One turn or mirror swaps these rows in pairs. Which row does each one swap with?
The rows were stretched afterwards, more along some directions than others.
J331: [  0  -3   3   5  12   7   2   4   6  -4   3   4  -4   1  -5   9  -4   4
  -5 -10   4  -8]
J260: [  8   5   8   4   1   8  -2  -4   5   7   9 -12   0  -5   8  18 -10   8
  -9 -10   4  -7]
J892: [ -2   5   7   7  -3   5 -10  -3   8  -5   6  -7  -2 -12  -2  12   2  -4
  -1 -11   1  -7]
J741: [  5   8  12  -5  -5   8  -9   1   3   3   7  -5   4  -6   5   9  -1 -10
  -1  -8   9  -1]
J423: [  3   7   5  -1   5   4   8   2   6   4   8  -3  11   7   2  22 -11   0
  -4 -16   8  -2]
J805: [  3  -4   7   1   6  10  10   7   3  10   1   1  -3   0   7  15  -7   7
  -3 -10  11   3]
J265: [  4   5  -6  10   9  13  13   8   1   1  -3  -3   0  -5   7  12  -1   0
   0 -14   2   2]
J478: [  7  10  10   4  -2  12  -4   7   6   5   9  -5   7  -5   3  10  -3 -11
  -5  -9   8  -5]
J361: [  5   5   2  11   2  17  10  13   9   6   5  -1  -4  -1   7  14  -2 -10
   3 -15   8  -1]
J582: [  4   5   7  -2  -5   5 -11  -4   0   2   7  -8   5  -1  -2  11  -4   5
 -12  -7   8  -9]
J953: [ 5 10 -7 10 -3  7  5 14 -2  1  4 -8 -3 -4  2 10  1 -9 -4 -5  5  0]
J357: [  0   6   4   0  -3   6  -9  -4  -4  -2   6 -13   5 -14   0   7   1  -4
  -1  -6   4  -3]
J804: [ 0  8 -5  8  3  5  4  9  4  2  8 -5 -4 -8  4  4 -5 -7 -7 -7  4  3]
J474: [ -3   9   1   2  -2  13  -7  -2   2   5  10  -8   0  -5   6   7   1  -8
   5 -11   9  -4]
J419: [  7   7   1   6   6  20   8   6  11   8   5  -3   4  -9  12  18  -2 -10
   5 -22  12   1]
J243: [ -1  -1   3   3  13  13   2   1   9   4   6   1   7   1   0  10 -10   6
  -4 -12  10  -5]
J543: [  8  10  -6   6   7   9   3  11  -5  -3   5  -4  -4 -10  -2   7  -2 -13
  -4  -5   3  -5]
J349: [  9   6  -2  -1   5  12   3  11   2   6   0  -5   4   3   1  12 -12   4
  -9  -7   9   3]
J648: [  5   6  -6   5   7   8  11   9   2  -3  -2  -4  -1   1   5  17  -5  -4
   0 -12   5   1]
J851: [  1   4   4  13   1  15   9   9  10   6   7   1  -2  -2   6  18  -4  -7
   7 -15   8   1]
J307: [  7   8   7   4   1  10   1  -2   7   8   8 -15   5  -3   6  21  -5   4
 -13 -15   4 -11]
J509: [  3   7   2  -4   1  11   9   1   1  -1  -3  -1   1 -14   9  12   2 -10
   6 -16   7   6]
J80: [11  5  7 -6 -7  6 -4  5 -7  0  5 -7  6 -9  4  9  1 -9 -6 -8  8 -2]
J875: [  1   1  -6   5  10  11  10   3   7   0  -7   0   0  -1   6  12   0   8
  -3 -16   4   1]
J574: [  0  10  -8  10   2  10   2   9   4   6   6  -7   1  -1   1   7  -2 -13
   0  -7   4  -2]
J121: [-1 -2  5  3  4  1  3  0  2 -1  0  3 -6 -1  1 14 -2  9 -3 -8  6  2]
J579: [ 3  2 -5  3 11  6  2  6 -7 -5  4 -2  0  0 -3  5 -8  0 -6 -7  9 -7]
J348: [  2  10  -4   9   3   7  -4   8   1  -4   4  -8   0   1 -11  10  -3   3
 -11  -3  -1 -16]
J855: [  1   0   8   1  13   9   6   1  10   5   3   4   8   7   1  18 -10   3
  -2 -15   8  -6]
J593: [ -4   5  -9   9   7   6   6   6   4  -2  -1  -5  -2   4  -4  14 -10   4
 -10  -8   4  -5]
J778: [ 1  7 -4  5  0 11  3  8  6 -4  2 -1  4 -8 -4  8 -2 -4  0 -9  7  9]
J36: [ 3  1 -3 -1  4  4  2  8  0 -3 -1  2  1 -7 -3  4 -3  1 -2 -7  9 11]
J440: [  4   9  -2  -2   6  11   2   3  -2  -4   0  -2  -2 -13   0   8   4  -4
   1 -11   2  -1]
J610: [  8  14  -4   6   8  19   3   5   9   1   6  -3   0  -4   3  17  -7 -10
   3 -17   7  -5]
J539: [ -2   8   3   9  -6   8  -5   4   2  -5   3  -4  -3 -10  -2   4   6  -3
  -2  -6   3  -2]
J345: [  4  -1   9   5   3   9   1  -4  12  12   6  -9   1  -7  11  20  -3   6
  -7 -17   5  -8]
J707: [  5   1  -4  -4   6   3   0   4  -4  -6   0   4   5   1  -6   7 -10   3
  -4  -7   5   5]
J794: [  1  -4   7   2   2   8  13   6   2   4  -2   2   2  -5   9  18   2   0
  -4 -19   8   9]
J371: [11  4  2 -2 -5 11  5  7 -3  8  2 -9  4 -3  9 10 -4 -7 -2 -5 11  3]
J631: [  3   5  -6   6   1  14  11   4   0   5   2  -4   1  -7   8  11  -1  -2
   5 -14   5   2]
J276: [  8   5   4   3  10  13   0   4   6   7   4  -9   3   1   4  11  -6   2
 -14 -12   5 -15]
J126: [ -5  10   2   4   0  11   6   5   3  -6  -1   4  -2  -6  -3  11   3  -9
   6 -12   8   3]
J139: [  6   5  15   1  -1  15  -2   2  10   6  10  -4   3 -10   6  16  -2 -11
   5 -14   9   0]
J10: [  6   6   6   6   3  10   8   5  10   6   1  -6  -1  -4   7  17  -2  -1
 -12 -18   3 -10]
J979: [  2   8   7   1   4   8   1   1   2  -1   8  -7   8   1  -3  11  -4  -2
 -10 -13   7 -10]
J219: [ 9  5  4 -1  5  5 -3 -7 -3 -6  4 -6  1 -8 -3 13 -6  2 -7 -7  2 -5]
J885: [  2  10   0   9   1  19  -1   3   9   9  10  -8   1  -8   5  10  -1 -12
   5 -14   9  -6]
J381: [  4   7   9   3   0  11  -2   2  11   2   0   1  -5   0   3  17   0   3
   2 -14   8  -4]
J557: [  3   6  -3   2   6  11   0   3  -2  -2   3  -8   6   0  -6  10 -15   5
 -14  -6   6  -3]
J840: [ 2  3 -2  2  6  0  9  7 -3 -7 -5 -2  0  0 -2 14 -3  8 -7 -9  4 -1]
J407: [ -2  -1   2  -3   9  13   4   3   4   3   2   3   4   4  -3  10  -7   6
  -2 -10  11  -5]
J326: [  9  -1   5   0  -4  -1  -2  -3   0   1   1  -2   3  -5   6  21  -5   2
  -1 -14   2   1]
J251: [  3   8   9   9   0  12   4   6  11   5   0  -6   5   5   4  16  -3   3
 -11 -15   7 -10]
J398: [ 2 12 -3  8 -3  9 -4  6 -2 -6  2 -7 -6 -8 -2  8 -2 -3  0 -5  6  2]
J946: [ 0  4 12  4 -2 11 -9  3  4  0  6 -2 -1 -5 -3  9 -4 -6 -6 -6  3 -6]
J329: [ -5   1   8   2   6   6   9   1   9   6   1   5   3   1   0  15  -1   1
   2 -15   6   3]
J456: [  3   5   8   2  -2  11  -2  -1   7   8   9  -9   1  -3  12  17  -5 -10
   6 -15   9   0]
J497: [ 1  7  2  8 -7  7 -3  1 -2  5  7 -9  4 -5  0  3 -2  4 -7 -4  3 -9]
J153: [-1  7  1  2  4 10 -2  3  0 -8  2 -1 -3 -4 -8  5 -2  3 -3 -7  9  0]
J738: [  3   3   5   6   4  12  11   6   3   5   7  -1  -1  -5  10  19  -7  -6
  10 -16  13   5]
J227: [ 10  12   8   0   2   8   3   2   5   5   1 -10   8   0   9  18  -9   0
  -7 -16   9  -2]
J801: [  5   1   2   6   1   1   7   5   8   1  -2  -4   1   1   5  20  -4   8
 -10 -14   3   0]
J776: [  6  10   6   4  -6   7   0  -2   6   7   9 -10   4  -5  10  21  -3  -5
   0 -13   5  -6]
J173: [ -1  -2  -2   6  10   5   3   5   3  -3   1   3  -3   1  -4   7  -3   4
  -7 -10   5  -9]

Swapped with J801: J539
Swapped with J173: J851
Swapped with J326: J497

